Small tables with named rows and columns. After each table, cells are looked up by row and column.

Table Kive
,Bepodo,Tesimi,Puf,Nerig,Kigeku
Pivon,18,205,169,177,74
Dufemuk,155,141,98,133,133
Pes,102,97,118,104,108
Fuv,39,32,133,59,78
Lodop,144,141,108,133,128
Susi,60,184,149,163,93
Naz,207,151,78,141,163

Lodop, Kigeku => 128
Dufemuk, Bepodo => 155
Pivon, Bepodo => 18
Dufemuk, Nerig => 133
Pes, Bepodo => 102
Naz, Bepodo => 207
Fuv, Tesimi => 32
Fuv, Nerig => 59
Pes, Nerig => 104
Naz, Puf => 78

Lifo
         Gadi  Fef  Silu  Fepemi  Bobifem  Nezur  Mus  Tevob  Keline  Ruvosu
Pon       0.2  0.5   0.8     0.6      0.4    0.4  0.5    0.2     0.6     0.5
Rep       0.6  0.8   0.4     0.3      0.2    0.5  0.4    0.4     0.2     0.0
Fuf       0.6  0.3   0.2     0.4      0.5    0.5  0.4    0.5     0.5     0.4
Delopi    0.2  0.7   0.8     0.6      0.3    0.4  0.5    0.2     0.5     0.4
Bove      0.2  0.7   0.9     0.7      0.3    0.4  0.5    0.1     0.5     0.4
Lapot     0.2  0.8   0.9     0.6      0.3    0.4  0.4    0.1     0.5     0.3
Gabuzif   0.6  0.5   0.3     0.2      0.3    0.5  0.4    0.6     0.2     0.3
Tufo      0.5  0.1   0.2     0.4      0.6    0.4  0.5    0.6     0.6     0.8
Latimol   0.5  0.4   0.3     0.2      0.4    0.5  0.5    0.6     0.3     0.5
Dobom     0.1  0.4   0.7     0.5      0.4    0.4  0.6    0.3     0.5     0.6
Gapam     0.3  0.2   0.4     0.5      0.6    0.4  0.5    0.5     0.6     0.7
Nes       0.6  0.7   0.4     0.3      0.3    0.5  0.4    0.5     0.2     0.1

Ruvosu of Gabuzif: 0.3
Fepemi of Lapot: 0.6
Bobifem of Bove: 0.3
Ruvosu of Tufo: 0.8
Fepemi of Nes: 0.3
Gadi of Dobom: 0.1
Ruvosu of Rep: 0.0
Mus of Gabuzif: 0.4
Fepemi of Bove: 0.7
Tevob of Fuf: 0.5
Keline of Dobom: 0.5
Nezur of Bove: 0.4
Bobifem of Gabuzif: 0.3
Ruvosu of Dobom: 0.6
Nezur of Gapam: 0.4
Silu of Rep: 0.4

Table Gon
         Fulu  Repune  Kif  Rito  Fatete  Fomef  Mik  Sur
Retos      43     206   35    57      46     49   41  211
Potasaz   215     202   46    44      46     34   37   34
Kesuk     200     204  205   196     199    210   35   40
Fikini     43     203  197   198     198    189   70   41
Kur        43     206   58    55      61     66   43  207
Mos        44     208  209   199     198    204   41  202
Pizaku    198      44  172   188     170    180  211   40
Zibamir   187      21  184   177     168    181  209  198
Tez       201      47   39    42      45     51  210   48
Bipo       36      31   43    28      46     28  209  217
Rilopif    44      32   42    34      46     34  205  201
Lus       208     210   50    41      44     46   40   54

Rilopif, Sur -> 201
Bipo, Fulu -> 36
Fikini, Rito -> 198
Zibamir, Fatete -> 168
Rilopif, Mik -> 205
Tez, Mik -> 210
Kesuk, Repune -> 204
Potasaz, Kif -> 46
Retos, Sur -> 211
Mos, Fatete -> 198
Lus, Fulu -> 208
Rilopif, Repune -> 32
Pizaku, Repune -> 44
Bipo, Sur -> 217
Kur, Rito -> 55
Kur, Sur -> 207
Potasaz, Fomef -> 34
Bipo, Rito -> 28
Zibamir, Fulu -> 187

Zorefi.csv
,Kuz,Lorog,Keta,Bagot,Gefidu,Sakamav,Daz,Dilavu,Dak,Farali
Talizo,171,174,134,117,71,51,81,42,31,174
Zagemim,102,128,116,104,152,100,116,125,124,100
Lurifiz,161,140,128,179,48,40,120,50,48,153
Kazun,92,32,117,185,3,149,119,117,114,102
Zef,156,157,141,108,55,74,61,47,32,171
Mak,188,195,100,22,138,84,68,38,61,180
Lag,90,53,71,104,116,160,137,136,157,78
Tikeli,199,206,127,52,113,69,61,26,55,193
Gonupo,52,57,78,88,181,173,149,188,199,44
Ter,131,113,95,81,90,118,88,80,81,134
Tabesat,80,76,134,112,90,158,82,133,142,96
Tir,158,146,88,122,103,52,131,63,54,142

What is the Dilavu of Tir in Zorefi? 63
What is the Lorog of Tir in Zorefi? 146
What is the Lorog of Kazun in Zorefi? 32
What is the Farali of Ter in Zorefi? 134
What is the Sakamav of Tikeli in Zorefi? 69
What is the Gefidu of Zef in Zorefi? 55
What is the Kuz of Tabesat in Zorefi? 80
What is the Farali of Zagemim in Zorefi? 100
Which row has the largest Dilavu? Gonupo

Table Dibab
	Mepizi	Nefe	Tuk	Naripu	Pugo	Rugapel	Ligag
Lika	-1.07	1.54	0.43	-0.82	4.28	2.12	5.50
Sogaru	1.23	1.65	1.25	-0.10	4.25	3.46	4.26
Vizuk	5.28	7.73	8.76	4.84	-2.79	-6.88	-0.40
Dov	5.17	6.86	8.56	4.83	-3.15	-6.19	-0.46
Tisen	0.01	1.58	1.12	-0.29	3.59	2.34	4.37
Dekube	4.41	-2.37	0.81	-1.18	3.15	3.59	5.33
Fikekeg	5.47	7.66	8.62	4.80	-2.99	-7.38	-0.14
Dup	4.94	-1.47	0.00	-2.29	4.04	3.37	6.18

Fikekeg, Ligag -> -0.14
Dekube, Mepizi -> 4.41
Fikekeg, Mepizi -> 5.47
Dov, Rugapel -> -6.19
Sogaru, Ligag -> 4.26
Tisen, Pugo -> 3.59
Dekube, Naripu -> -1.18
Fikekeg, Rugapel -> -7.38
Lika, Rugapel -> 2.12
Dov, Pugo -> -3.15
Dup, Ligag -> 6.18
Dup, Naripu -> -2.29
Sogaru, Naripu -> -0.10
Lika, Tuk -> 0.43
Tisen, Rugapel -> 2.34
Vizuk, Pugo -> -2.79
Tisen, Tuk -> 1.12
Sogaru, Nefe -> 1.65
Dekube, Tuk -> 0.81
Dekube, Nefe -> -2.37

